Some points, one per row:
[-13  18  -4 -20 -18   3  37  -8 -13  27 -46 -12 -16  -4 -15  50 -37   1 -12 -50  16   0  43  14]
[-11 -17 -21  -6 -13   8   9   5 -15  -7 -36  -8  -7 -16 -21 -26 -42  10 -15 -54 -11   3 -25 -10]
[-18  56  38 -11 -28  20  51 -18 -26  25 -51   9  -8  11 -11  66 -19 -16 -20 -35  39   2  12  22]
[ -3 -10  -4 -19 -10  -2 -15  -5  -9 -17  -3  13  -5   3  21 -22  -4   0  -2  -8 -18 -11 -28  -5]
[-30  32  22 -44 -44  15  18 -32 -12  16 -53 -15 -19  24 -26 -45   6 -17 -23 -27 -18 -16 -15  15]
[ 12 127  63 -22 -45  -1  66 -23  -7  -3 -69   4  17  -1 -11  45 -33 -10  12  71 -23 -24 -16  27]
[-14 -47  48 -39  83 -40 -15  -1 -40 -37  68  -2 -13 -14 -26 -75 -51   7 -41   3 -22  19 -24 -10]
[-20  69   5   4  46 -29  78   6 -24  -9 -26   1   5 -22  -3 -26  57 -12 -46 -30   8  -2 -45  13]
[ -8 -35   7 -31  -1 -33  -6   2 -37  15 -16  -8 -15 -15 -13 -60 -30 -22 -29 -43  -1 -10 -46   4]
[-42 -29   1 -33 -54  -8 -16 -32 -34   4 -59 -10 -21 -27 -24 -31 -62  -1 -15 -78 -22 -21 -43  19]
[-18 123  29 -32  -9  30 127  -2   4  57 -53   7  -3  23   7 127  18   8  30  -1  54   6 117  52]
[ -2 -65 -13 -21  -7 -38 -40  -8 -36  -3 -16 -17 -23 -22 -21 -62 -57 -20 -30 -45 -24 -23 -56 -12]
[ 47  39  10  71  28  66  32  21  56  -7  62  36  21  18  37  27 101  25  27  90  11  13  37   2]
[-10 -52 -33 -25 -27 -21 -57 -21 -30 -45 -22  -6 -11  -6   6 -60 -43 -12 -10 -28 -40 -22 -74 -25]
[ 18  21  22   9 -24  23  35   0  70  -8  12  52  53  48  91 127  39  44 109 127  41 -12 -37  20]
[-20   9  -9 -35 -34 -29 -19 -14 -19 -10 -45 -15  13  -7 -21 -46 -55 -19  -1 -59 -16 -10 -41   0]
[ -3 -46 -24  12 -21  14 -42 -12  16 -34   5  14  19  -3   9 -23 -18   7  16   2 -20 -16 -72 -17]
[-25 -13 -32 -34 -11 -30 -48  24   2   6   9  -8   0  -5 -16 -47 -31 -13  20 -46  -1   2 -43  -9]
[-20  28  -9 -42 -25 -24  15 -22 -36   0 -48 -17 -26   6 -10 -22 -46 -10 -17 -49 -18 -12  21   8]
[-26  11  -1 -30 -20  16  25  -2  -5  28 -48 -10 -13  -1 -18  59  -9   4  -2 -39  38   0  33  13]
[ -5 -47 -21 -20 -45  22 -18 -18  13 -25 -14  43  27   6  25  25 -23  20  67   9   8 -17 -76  -9]
[-26  53  32 -44 -33  26  72 -14  -4  41 -55  -1 -13  11 -11 127 -15  12  15 -27  69  14 107  36]
[ -2  -3  -5  16  47  24  -2  70  93  38 119   6  21   9  17 -13  49   2  35 -44  43  75  80  15]
[  4 -37  29 -12 -18  -3 -12 -18  33 -11 -20   5  14  35  -3 -33  57   1  35  55 -12 -19 -43   9]
[ 43 -21  22  55 116 -30  17  99 -35  45 127  -2   0 -29  40  13   6  -8  -9 -24  44  16 -25   0]
[ -1  63   6 -10 -18   7  30  10 -15   6 -25   3  -1  -7  -5   7 -32 -11   1 -35  13  13   6  16]
[-40  -9   4 -50 -26 -14   1 -16 -36  12 -52 -33 -37 -17 -36 -38 -77  -7 -25 -80   6  13 -25   6]
[  6 -31 -25  -7 -18  -8 -46  -5  11 -23 -20  -2  -7 -12  -5 -39 -33   2 -17 -16 -35 -12 -46 -17]
[ 13  27   6  44 -32 -31 -11  -8  62  13 -22   6  58  26  46 -30 125  -2  42 127  73 -17   5  20]
[ 24 -22 -15 110  79   8 -31  29 -12 -17  49 -16  -6 -15 -21 -59  76  -5 -38 -23 -33  26 107 -21]
Here are 24 more points, each followed by its number:
[ -3 -55  13 -25 -24 -17 -26 -30   9 -23 -23  -4   8  25 -20 -66  -8 -11   8  -3 -33 -30 -62  -6] 0
[ 16 -27 -20   8   6 -15 -58  -6 -13 -34  31  -2   6   2   5 -52   0  -5 -24  27 -37  -2 -37 -22] 1
[ 16  13  11  61  70  33  23  42  20   8   4   0   4  -8  -6 -13  46  16 -11 -10  14  33 118  -5] 2
[-26  20  -3 -43 -30  -2  39 -16 -10  23 -58  -9 -15  15  -8 113 -30  -2   9 -17  17  -5  15  15] 3
[  6 -36  -7  10  29 -20  -5  26 -39  21  17 -18  -3 -29  -3 -52 -44 -16 -23 -46  17   5 -46  -5] 4
[-20   3  -1 -28 -29  13   8 -11 -30  24 -42 -29 -28 -12 -14 -54 -52 -17 -27 -60   9   3 -33  10] 5
[-19 -65 -27 -41 -26 -46 -43 -40 -47 -28 -38 -12 -21  -5 -28 -75 -36 -34 -30 -56 -52 -40 -68 -16] 6
[  6 -58  -7 -32  -4 -35 -25 -20 -14 -22 -10  -6  -3  -1 -12 -60 -23 -19 -12 -12 -33 -24 -53 -11] 7
[-33 -38 -22 -47 -42  -8 -14 -22 -34  -7 -65 -25 -26 -22 -35 -23 -61 -18 -15 -77   1 -11 -37  -7] 8
[ -1  50 -11 -31 -37 -36 -25  -9  12 -11 -25  -3  17   2 -12 -27 -35 -18  34 -22 -19 -23 -43  -3] 9
[-19  10   5 -17 -21  10  22  -7  -4  25 -37 -13  -4  -3 -13  72 -11  -3  -3 -30  25  11  27   9] 10
[ 41  29 -15 127 127  31 -27  56   4 -13 127  -6  10  -7   0 -56 127   4 -30  34 -24  47 127 -21] 11
[ -3  56  55 -15 -26  47  59 -22  36  14 -26  17  18  53  -4 -21 119  -4  17 105 -17 -13  17  22] 12
[-19  81  10   1   0 -26  34  -8  14  19 -12  10  -7  -9   8  54 -32  -7 -38 -23  70  -7  21  16] 13
[ -2  -7  -1  -3  11  30  45   5  23  12   4   4  14   8  -4  93  59  25   7 -10  25  14   1   7] 14
[-13  28   5   8  -6  73 104  16  34  35 -35  -9   3 -12 -27  57   3  18   8 -51  76  44  62   9] 15
[  7 -35 -19   7   0   2 -39  -9   2 -29  12  12   5  -2  17 -25 -14  -2   5   1 -17 -16 -42 -15] 16
[ 30  16   9   5 -21 -25 -50  14  20  14  -6  -5  27  17  -4 -58 -30   7  63  -2 101  -3 -26  16] 17
[-19  36   2 -19  -3  52 126  11 -23  70 -51 -20 -16  -8 -31  28 -28   6 -16 -60  26  30 127  29] 18
[ -6   0  11 -21  -3   4  54   0 -10  35 -18 -11  -3  11  -4  -6  26 -13 -13  15  15   8  21  19] 19
[-11 -25  -3 -32  13 -35   1  -9 -49   7  11  -6 -12 -22  -5 -51 -22 -31 -36 -13 -27 -20 -29  -1] 20
[ 58 -16 -10 127 101  55 -29  73  36 -15 127   0  20 -11 -17 -54 126   3 -30  30 -15  41  44 -27] 21
[-26  57  12 -22 -24  18  42   9 -39  82 -46 -33 -23 -19 -20 -24 -57 -10 -28 -53   9  19  -2  20] 22
[ -7  10  24  -6  69  32  37   6   0  28  -2 -11  -4  19 -24  49 -46  53   8 -56  29  78 -16  12] 23
Which of these numbered points is nearest to each point below, ignoring the 2 directions in which the first points spread most? Its number follows each.
[ 36  30  11  94  76  46 -13  43  46  -1 103  11  12  10  11  14 127  18 -10  65   6  30 101 -12] > 21
[  3 -50 -24  -2 -33  -6 -39 -18 -10 -39   1  19  17  -3   9 -29 -45  11  33  -9 -26 -19 -72 -21] > 16
[ 58  -3  49  98   1   7 -10  31 127  31  22  31  55  52  20  39  56  66 127 127 121  48  66   5] > 17
[ 12 -63 -18  13  52 -37 -48  61 -58  19  22 -33 -27 -44   1 -50 -66 -17 -34 -66   6  -3 -63 -14] > 4
[ -2   2   8  10 -18  20  33  -9  25  -5 -19  20  23  13  23  98  51  25  26  -1  17  -5 -37   2] > 14
[ 70 112   7  -7  55 -46 -48  21  -7  14  56  17   8 -21  -3 -51 -63  10 -25 -48 127  38 -16   2] > 13
[ 32 -37 -24 114  67  21 -47  34 -20 -26 127 -15 -13 -26 -23 -78  -4 -18 -46 -28 -44  21  12 -37] > 21
[-14  50  15  -8 -10  16  27  27 -36  82 -31 -33 -24 -25  -7 -32 -59  -2 -19 -68  54  22 -32  20] > 22
[ 34  65 -21 -32  18 -48 -59  -6 -22   1  24  -8 -10 -29 -14 -64 -71  -7 -36 -67 127  17 -51  -9] > 13
[  7 -57 -11  24  60 -34 -40  66 -51  38  30 -34 -28 -44  -6 -46 -66  -6 -27 -66  26  11 -59  -7] > 4
[ 58  62   0  29 -16 -37 -32   6  29  15  23  17  37   6  37 -28  81   2   4 127 115 -11   3  10] > 17
[ 35   1  -6  60  29  25 -35  19  27 -14  78   9  12   2  13 -16  56   4 -20  77 -13   7  40 -12] > 1
[-31 -40 -46 -46 -15 -48 -60  56 -24  -9 127  -4 -35 -39   6 -78 -37 -29 -49 -65   1  36 -39 -30] > 13
[-17 -66  14 -55 127 -50 -45 -12 -57 -50 109 -29 -35 -26 -46 -85 -78   9 -52 -70 -41  32 -61 -23] > 23
[ 32   0   0  94  50  44 -12  22   4  -8  49   4   2   0   2 -25  43   7 -10   2   0  21 105 -15] > 2
[ -2 -65 -32 -16  36 -57 -55  43 -64  15  13 -32 -32 -44 -12 -57 -76 -27 -43 -70 -16  -6 -75 -22] > 4
[ -7  48  -2 -39 -39 -33 -21 -21  21 -11 -40   5  33   1 -10 -17 -29 -19  72  17 -28 -35 -46   0] > 9
[-30   9  -3 -62 -45 -16  24 -31 -20  32 -60   3 -19  11  10 127 -49   3  19 -26  14 -18  -5  31] > 3
[ 16 109  27 -26 -15 -34  -3   9  44  -8 -21  18  51  19   5  37   4  -6  95  70 -28 -24 -28  10] > 9
[ -1  42 -15 -27 -13 -37 -13  26  45  -2  34  21  32  -1  19 -47 -11 -17  33  34  -3  -7 -16  -3] > 9
[-25 -66 -27 -53 -36 -46 -47 -38 -49 -33 -49 -24 -36 -21 -35 -78 -59 -40 -43 -63 -54 -36 -70 -18] > 6
[ -8 -62  -8 -34 -10 -39 -33 -18 -28 -18 -11   1 -13 -16 -20 -61 -25 -27 -20 -25 -38 -29 -63  -6] > 7
[-23  20   7  -7   3  44 127   8  -6  48 -54 -25 -20 -11 -37  22 -25  -3 -11 -72  49  34 127  22] > 18
[-10   9 -11  -5  18  23  25  17  -5  30 -35 -20 -18  -8 -22  -4  20  -6 -17 -40   8  15 127  -1] > 2
[ 49 -19 -27 127 120  23 -35  34  10 -21 127  -8  -4 -16  -1 -64  25  -4 -40   1 -26  31 114 -32] > 11
[ -9  87  57 -11 -32  57 127 -17  58  30 -39   0   2  57  -8  -9  99   1  -2  54   8   0  34  40] > 12
[-35  22  -4 -53 -32   0  -2 -27 -39  22 -59 -19 -29  -4 -23  26 -51  -7 -17 -64  -1 -11  37  16] > 10
[ -3 127  29  -1  21  51 127  24 -10  89 -45 -12 -14   8  -9 106   3  15  -5 -43  84  52 127  46] > 18
[  2 127  31 -15  25 -17  17   1 -13  29   0   5  -9  21  37  78 107  10 -16   3  -4  13 127  23] > 11
[ -3 -30  19 -24  21 -33  15  -4 -48  26  -1   0  -9 -19  -5 -35 -32 -34 -36   1 -31 -16  -3   6] > 20
[  4 -42   9 -23  26 -42  -7  -2 -38  -3   5  -2 -10 -14   1 -53  -8 -23 -23 -43 -24 -21 -42  -7] > 20
[ -4  -2  10  10  13   7  31  -9 -18  10 -11  -3   1   8  -2   3   9   7 -14  10  -4  11  69   4] > 19
[-23   8  -4 -23 -22   3  28 -14  -8   7 -35  -3 -16  -4 -17  68 -23   7   5 -47  11   1  15  11] > 10
[-10  72  37 -24 -27  48  99 -24  25  16 -34  -6   5  46  -2 -19 127   3  -2  16 -13   0  23  38] > 12
[-34   6 -13 -53 -38  -4  34 -20 -28  18 -63 -20 -25  -5 -29  53 -48 -12 -12 -62  11 -10   4  14] > 10
[-11  16  -5 -33  -1 -27 -27 -22 -34  15 -32 -19 -23   4   4 -37   4  -9 -34 -21 -25  -5 127   4] > 2
[ 33 -18 -26 116  61   3 -50  33 -12 -19  60 -22  -4 -26 -27 -72  17 -14 -39 -33 -41  27  24 -28] > 21
[-17  48  26 -23 -16  24  97  -1  -8  42 -34   0  -4   6  -2 125  15  17  10 -34  69  10  67  34] > 10
[ 13 -12  -2  37  22  10 -35   0   9 -24  67   9   7  11  36 -25  51  11 -13  33 -33   7  11 -11] > 1
[ 19 111 -11  -5  -5 -24   0  49 115  18  64  26  35  10  26  25  35   9  52  24  35  10  31   1] > 9
[ 35  -1  -3  36  32  -6 -25  -2  32 -24  66  31  21  24  38 -19  52  19   0 127 -33 -10 -14  -9] > 1
[ -5   1 -19 -36 -30 -39 -29   6  20  -7  -4  -4  24   4  -4 -36  -8 -14  45 -17 -21 -14 -45 -10] > 9
[-32 -24 -14 -26 -28  40  75  -5 -22  26 -65 -27 -17 -25 -43  21 -55  -3 -18 -79  41   9 -13   3] > 15
[ 18 -62 -10   5 104 -51 -45  70 -61  32 108 -23 -21 -43  19 -52 -67 -23 -34 -57   8   2 -55 -17] > 4
[ 11  93   9 -12  21  -9  21  -5  -5  22  -3   4  -7  23  22  39  79  13 -14   3 -11  15 127  14] > 11
[  6 -33 -27  16 -10  23 -37 -10   5 -32  27   4  10 -12   9 -40 -33   7   5  -9 -24  -2 -55 -27] > 16
[ 20 -21 -10  43  40 -41  -5  22  54 -17   6  -6  13  -3   3 -45  15  13   5  76  24  13 -51  -5] > 7
[-13 -48 -32 -34 -36 -13 -52 -23 -11 -43 -12   9   4  -6  15 -50 -50  -1   6 -14 -36 -30 -76 -19] > 16
[-20 -22 -46 -37  -1 -43 -56  57  -9  -3  81   4 -29 -33  14 -62   7 -28 -37 -36  21  35  -1 -26] > 13
[ -7  36  26 -20  -2  -7   9   0 -25  18 -25 -13 -13   5  -4  29 -11  -2 -16 -13   1   3 127  15] > 2
[ 10   8  -7  79  63  32   3  15  14   7  21  -1   3 -16 -11 -23  27   5 -21 -38   5  24  54  -7] > 2
